One turn moves every row onto another: examples first, then more rows asked:
nuvu: [  3.1  10.2  20.7  -9.5 -14.6 -17.1 -21.6  19.5 -12.9  12.0 -34.8 -11.1
 -15.5   4.2   9.6]
vog: [-14.1   4.3  27.7   5.9 -12.4 -14.7  10.5  21.9  -1.1   0.6   2.4 -20.1
 -21.2 -19.6  -1.3]
salip: [-24.6  -9.7  16.9  23.8   0.1 -21.8 -10.3 -33.8   8.5  24.2 -19.5  -5.2
  -1.3  17.6   9.3]
pofum: [-16.1 -25.2  26.1  15.4  -5.8  -0.3 -12.4 -42.9   1.5  21.9  -7.2 -21.1
   4.5   1.9   3.8]
nar: [-16.5   4.0  19.2   6.1  -7.9  -1.2  -3.1  18.4  -2.4  -8.1   7.3 -27.7
 -20.6 -10.5  12.3]
mefu: [-18.2 -13.8  21.5  20.2   2.6  -3.2  -8.2 -35.0   0.3  11.0 -21.2  -6.4
   0.5  13.2  -9.4]
zir: [-11.0   0.1  15.0   7.1 -26.8   1.1   1.1  25.8   5.4   3.9  13.6 -17.1
 -17.4 -10.6  -6.8]
nirof: [-26.8 -22.2  21.5  25.3  -4.7 -10.3 -13.3 -32.7   8.4  18.2  -3.1 -11.2
  -7.0   7.4  19.5]
vol: [-21.6   0.5   0.5   0.5  -0.7  -1.7   5.3  12.2   5.9  37.6  20.0 -40.2
  11.2  -7.3   6.5]
viga: [ -1.6 -25.6   9.5  -5.2   9.0   3.7 -16.6 -10.3  14.7  23.6  -5.3  10.8
 -18.0  19.8   8.3]
Feza: [-26.9 -10.9  -3.0   0.4 -17.8  -8.0   3.5  16.8  11.6  32.3   1.5 -37.0
  20.8 -14.8  15.5]
padid: [-27.1  -8.5   2.4  -0.5   0.0  -6.0  16.2  28.1   5.5  33.3   6.3 -26.8
  11.0 -17.1   3.9]
Pivom: [  4.3   9.3  11.9 -10.1 -31.1 -25.2  -6.6   8.1   4.2  50.9 -13.8 -21.4
   7.3  -0.7  -9.2]
Vopa: [  0.8 -24.5   7.1 -11.3  13.1  -5.1  -8.8 -21.7  23.1  35.8   3.6  -4.5
  -8.8  15.7  10.6]
pabir: [  5.7 -24.9  12.5 -14.9  14.8   1.4  -7.3 -29.7  14.5  22.8 -15.6 -10.6
   1.0  10.9  -2.6]
gur: [  0.2  -3.0  22.0 -17.1 -13.4 -24.8  -6.9  24.3  -6.0  20.0 -36.7 -12.4
 -10.1 -12.8  13.6]
Zonu: [ -5.6 -34.3  11.9  -5.8   8.5  19.7 -13.8 -17.3   6.1  18.4  -8.3  -2.0
  -2.7   9.9   0.4]
Gat: [ -8.4  12.7   7.8  -4.7 -12.7 -22.6 -12.4   5.7  -7.0  56.1 -22.4 -27.4
  17.1   7.0   3.0]
Vari: [ -9.4   3.9  10.5  -5.9 -19.5 -22.2  -7.3  23.1   2.4   1.2 -40.8 -12.2
  -3.6  -4.4  10.2]
tolo: [-11.2   2.4  18.4   1.4 -23.9 -23.6  -1.8  13.8 -10.7  60.0 -14.2 -19.5
   9.6  -8.4  -3.7]

vog moves to padid
Gat moves to nuvu
Where do these go?
Pivom moves to Vari
salip moves to viga
mefu moves to Zonu

One turn moves every row onto another: examples first, then more rows asked:
gibi: [ 20.4  -1.0   1.6 -15.1 -16.6 -11.3  -6.1 -33.2  -5.9  -7.2   9.0  -4.3]
Deri: [  9.0 -26.0 -27.2   0.8  -1.8  27.3  35.5  -7.6  -4.5  10.0  -5.7  -2.0]
bilop: [ 11.2 -12.6  -8.6  20.8   5.4  28.6 -28.2 -13.5  -2.3  15.6   1.6   3.8]
revip: [ 10.0 -10.2 -16.3  15.4   0.8  34.3 -24.2 -14.3  -4.0  18.3   0.7   8.9]
tabop: [ 10.9  -4.2  -3.3  -6.8   2.3  -5.2 -14.3 -35.7  15.3  12.5 -20.9  15.3]
Dekas: [ 10.9   0.8   3.9  -8.5   3.2 -23.5 -17.0 -24.9   1.2  11.8  -5.1   5.5]
dotid: [ 12.8  -2.8  -9.1 -17.4 -26.9  -6.0  -9.4 -14.3  10.8   3.8  10.2   4.9]
vek: [ 14.4  18.7   1.7   2.9 -15.0 -10.6 -14.1 -26.2  10.0  10.4   0.4  -0.6]
Zini: [ -1.3  -3.3   7.6   1.7  17.0  15.4  27.3  15.3 -11.1   9.2  -1.3 -13.9]
damik: [  9.7  -6.7  13.4  -2.8  -5.7  31.9 -20.5 -15.4 -12.4   6.9  17.7 -10.8]
Vivi: [ 12.0  -9.6   9.4   2.3   4.0 -13.6 -20.5 -18.8   6.4  -5.0 -13.9   8.9]
rulal: [ 21.3 -25.6 -30.4  -0.5  -0.1  19.1  26.6   1.4  -8.5  11.1   7.8   3.1]
duzi: [ 16.3 -18.0  -1.3  -9.2  27.2  23.4  28.4 -28.6 -13.1  14.6 -16.3  -1.0]
Risu: [ -6.4 -14.4  -1.5   2.5   6.1  24.1  33.6  11.0  -3.8   6.5  -8.1 -11.7]
vop: [ 16.4  -1.8  -5.4 -13.0  -7.6 -22.9 -14.5 -25.6  -0.9  10.5   5.0   5.0]
Pabi: [  2.6 -19.5  -0.6  -7.5  15.1  29.5  36.8 -21.6  -7.5  10.3 -19.0  -7.9]
baz: [ 12.9  17.6   1.7   4.1 -20.0 -14.1  -9.7  -8.0   7.4  16.3  -4.3  -1.8]
gevat: [  3.2  -1.9  11.2  -3.2  -6.8  35.9 -19.1  -6.5 -11.4  10.0  14.0  -7.0]
rep: [-1.7 -4.0  7.7 -5.5 11.8 17.2 39.8  7.3 -2.1  6.2 -0.3 -7.8]
pugu: [  8.4   8.2  -3.2  -4.2  -3.6 -26.7 -14.0 -17.2  -0.7  12.5   3.6   0.5]
dus: [  7.3 -22.9  -4.7  -7.5  20.2  29.5  32.0 -23.1 -12.4  11.6 -17.5  -5.5]
tirep: [ 27.6   1.8  -5.7  -9.3 -24.6  -7.4  -9.7 -28.2   6.4  14.8  -3.9   6.8]
nodi: [ 16.2   9.2   5.4   3.0  -8.4  -9.0 -20.1 -26.7  14.5   9.3  -8.1   8.0]
tori: [  5.7  12.2  -4.7   6.1   5.3  34.6 -11.1 -35.5 -16.2  22.3   3.0  -9.7]
fim: [  9.3  10.9  -8.3  13.5   4.5  27.7 -12.6 -34.7 -15.8  20.8   9.0 -14.7]
nari: [ 12.6 -10.6 -11.3  22.1   2.5  29.1 -25.4  -4.9  -4.4  11.5  -2.7   6.9]
vusu: [ 14.5  12.2 -13.2  12.5   2.9  30.2  -7.3 -37.3 -19.3  18.3   3.0 -11.6]
ledos: [ 18.5 -24.7 -23.2  -0.6   0.3  20.2  39.6  -7.0  -5.0   2.6  -1.3  -0.4]
Geb: [ 11.2 -12.7  -7.3  -5.7  22.1  20.5  40.0 -26.2  -1.6  14.3 -14.6   3.2]
biku: [ 11.0 -26.7 -27.9  -0.1  -0.2  26.3  31.1  -1.0  -9.3   9.7   0.2  -2.7]
Zevik: [ 16.7   8.3  15.7  -5.0  -5.7  -8.8 -12.9 -26.9   8.3  16.1 -20.2   5.0]
fata: [ -1.3 -11.0   5.5   1.0  10.7  19.9  28.0  13.7  -8.6   4.4   3.9 -19.1]
nuf: [ 13.9 -28.2 -26.2  -3.8   7.4  23.5  34.1  -3.4  -4.5   7.9  -4.3   0.7]
zikor: [  6.1 -16.0  -4.9  -7.4  24.2  24.3  37.7 -17.2  -9.2  10.6 -16.4  -7.7]
pili: [ 19.8   6.6   5.3  -5.7 -18.8  -7.8 -17.2 -26.8  11.1   5.8   2.2   5.5]
Tuvi: [ 19.1 -32.9 -28.9   4.0   3.7  23.7  24.3  -3.5  -3.7   8.6   2.2   0.9]
pud: [ 14.2 -24.4 -22.7  -1.8   1.4  18.6  34.6   3.0   4.1   7.7   2.5   9.6]
Dof: [ -0.7 -13.0  -4.0  -3.2  11.2  20.6  36.0  12.1  -7.4   5.1  -2.6 -12.5]
Koza: [ -4.8  26.2   3.4  -2.0  -5.1 -12.3  -3.1 -18.6   6.7  13.5  -4.5  -9.1]
Dun: [  1.4  -8.9  -2.2   7.0  10.9  15.6  38.7  11.1  -4.5   1.5  -6.2 -10.7]
Ranid: [ 11.6   1.3   7.2  -0.2  -3.7  -5.6 -25.7 -19.0  19.8   7.3 -10.1   3.7]
Gol: [ 11.5  18.7 -12.2   6.7 -10.3  -9.4 -14.6 -25.7  13.0  14.4   0.2  -6.4]
zeli: [ 11.5 -19.5   1.9  -4.6  20.7  22.1  38.5 -18.9  -5.6   3.4 -18.9  -2.9]
Vor: [ -6.2 -11.9   0.8   2.4  13.3  23.4  31.0  10.9 -10.4   8.4  -6.9 -14.4]
gedav: [ 18.6   6.0   4.6 -16.3 -17.0  -3.1 -15.4 -33.0  10.6   5.7   5.7  -5.6]
Sireg: [ 10.7  -2.9  18.6  -6.0  -5.2  34.2 -16.4 -12.9 -15.8   3.0  10.7 -10.6]
Kabov: [  9.9 -15.4  -2.2  -2.2  27.6  25.3  31.5 -29.0 -10.9  13.4 -15.3 -10.9]
geme: [  8.6  16.6 -14.3  15.3  -3.9 -20.1  -6.2 -22.7  -1.8   3.8  -1.9  -5.9]

Vor moves to dus
Dun moves to zeli
Where do these go?
revip moves to gevat
nari moves to Sireg
tirep moves to baz
pugu moves to Dekas
Deri moves to Risu
gibi moves to geme
Kabov moves to Tuvi
gedav moves to Gol
duzi moves to rulal
dotid moves to Koza
damik moves to fim
rep moves to Geb
nuf moves to Dof
pili moves to vek

